Read these off the matrix that follows. Indices start at 0.
1) Give the entry at row 1, column 2.
2) Give the entry in the bottom-right corner.
3) Give the entry in the bottom-left corner.
4) Give the entry at row 0, column 1.
5) Give the entry in row 0 and column 2.
6) Give the top-right entry.
7) Give the entry just right of 108.
8) Give the entry at row 0, column 0.
[[127 100 131 109 136 113 108 128 148 115]
 [115 138 139 130 138 140 133 106 132 130]
 [123 132 116 110 139 123 126 136 123 127]
 [132 126 133 106 110 124 141 118 140 144]
 [126 131 147 132 100 156 151 125 143 129]]
1) 139
2) 129
3) 126
4) 100
5) 131
6) 115
7) 128
8) 127

M =
[[124 126 118 124 143 121 134 129 134 151]
 [128 126 130 127 126 130 129 128 128 128]
 [111 129 114 131 121 127 141 125 132 131]
 [128 126 129 128 126 129 130 127 127 128]
 [115 121 119 143 133 117 131 118 120 131]
 [128 127 129 127 128 129 130 127 127 128]
 [128 127 128 127 127 129 130 127 127 127]
 [128 125 129 127 128 127 128 127 127 129]
 [129 127 127 126 127 131 129 128 126 129]
 [129 139 143 126 113 127 132 128 113 129]
 [134 115 126 119 136 122 122 132 141 124]
 [138 111 123 126 129 137 125 128 132 105]]
The entry directly above the smallest entry: 124
The bottom-left entry is 138
Which number is the last entry, reading row by row?
A: 105
The entry in the top-right corner -> 151
Which number is the 3rd entry on the main diagonal?
A: 114
Which number is the entry in the top-left corner?
A: 124
The third entry on the diagonal from the top-right corner: 125
The entry just left of 136 is 119
Which number is the entry just left of the smallest entry?
A: 132
The fifth entry from the end, reading row by row -> 137
Which number is the entry directly below the largest entry?
A: 128
Which number is the second entry on the diagonal from the top-right corner?
A: 128
Which number is the fifth entry, reading row by row?
A: 143
Which number is the 4th-last entry, reading row by row?
A: 125
Which number is the entry just left of 133?
A: 143
The smallest entry in the first row: 118

Questions about the row below.
1) Which number is the entry just left of the centre entry?
2) Which number is the entry just right of 153?
[116 138 153 118 131 122 113 124 124 132 120 132 136]
1) 122
2) 118
